grid =
[[110 149 114 149 147 148 151 120 109 111 150 149 150 114]
 [140 107 134 108 107 109 108 136 142 142 107 108 106 136]
 [109 144 110 148 138 143 150 138 110 115 148 149 150 111]
 [112 140 112 149 134 140 147 142 117 121 148 149 150 113]
 [135 142 142 129 144 142 132 106 130 121 129 126 124 140]]
Counting starts at 0.
The entry in row 0 and column 2: 114
Give the entry in row 0 and column 0.
A: 110
Give the entry at row 2, column 2.
A: 110
Give the top-right entry.
A: 114
Give the bottom-right entry.
A: 140
The bottom-left entry is 135
Give the entry just right of the largest entry.
A: 120
Give the entry in row 0 and column 1.
A: 149
Give the entry in row 2 and column 0.
A: 109
The entry at row 1, column 1 is 107
The bottom entry of the column that holds the largest entry: 132
The entry in row 1 and column 0: 140
Give the entry just right of 143.
A: 150
Give the largest entry.
A: 151

[[124 129 148 120]
 [125 125 133 124]
 [124 129 133 124]
 [124 123 130 109]
 [124 136 133 128]
 [113 134 145 105]
 [124 135 133 124]
 [124 129 133 124]
 [132 124 133 127]
 [124 129 133 125]
 [124 138 133 124]
 [124 125 128 124]
 [124 125 133 120]
 [124 129 144 117]
 [124 141 133 124]]
Indices start at 0.
The entry at row 2, column 0 is 124
Which number is the entry directly above 130?
Answer: 133
Which number is the entry just left of the largest entry?
Answer: 129
The top entry of the column that holds the smallest entry: 120
The entry at row 0, column 2 -> 148
The bottom-left entry: 124
The smallest entry: 105
The bottom entry of the column that holds the smallest entry is 124
The entry in the top-left corner: 124
Which number is the entry in row 1 and column 2?
Answer: 133
Which number is the entry at row 1, column 0?
Answer: 125
Which number is the bottom entry of the column that holds the largest entry?
Answer: 133
Which number is the entry just left of 134?
Answer: 113
Which number is the entry directly below the smallest entry?
Answer: 124
Which number is the entry just left of 144?
Answer: 129

Read these off the matrix that follows.
1) What is the maximum?
2) What is the last entry of the smallest entry's row?
3) What is the second entry on the main diagonal?
4) What is the 3rd entry in reading order?
5) What is the fifth entry in reading order?
6) What is the top-left entry?
7) What is the entry in the top-right corner?
8) What is the second entry on the diagonal from the top-right corner?
[[124 124 138 123 148 128 123 148 125 124 124 145 152 153 125]
 [143 116 134 114 111 141 144 111 130 116 118 112 112 109 116]
 [127 117 135 115 148 126 126 149 133 117 120 146 152 152 115]
 [119 129 117 127 135 116 118 133 144 129 132 136 134 136 129]
 [139 125 139 130 122 142 139 123 107 123 117 123 118 115 129]
 [131 125 125 129 113 133 132 114 108 122 117 114 113 111 128]
 [129 125 113 124 109 120 131 110 141 125 127 111 107 103 124]]
1) 153
2) 124
3) 116
4) 138
5) 148
6) 124
7) 125
8) 109
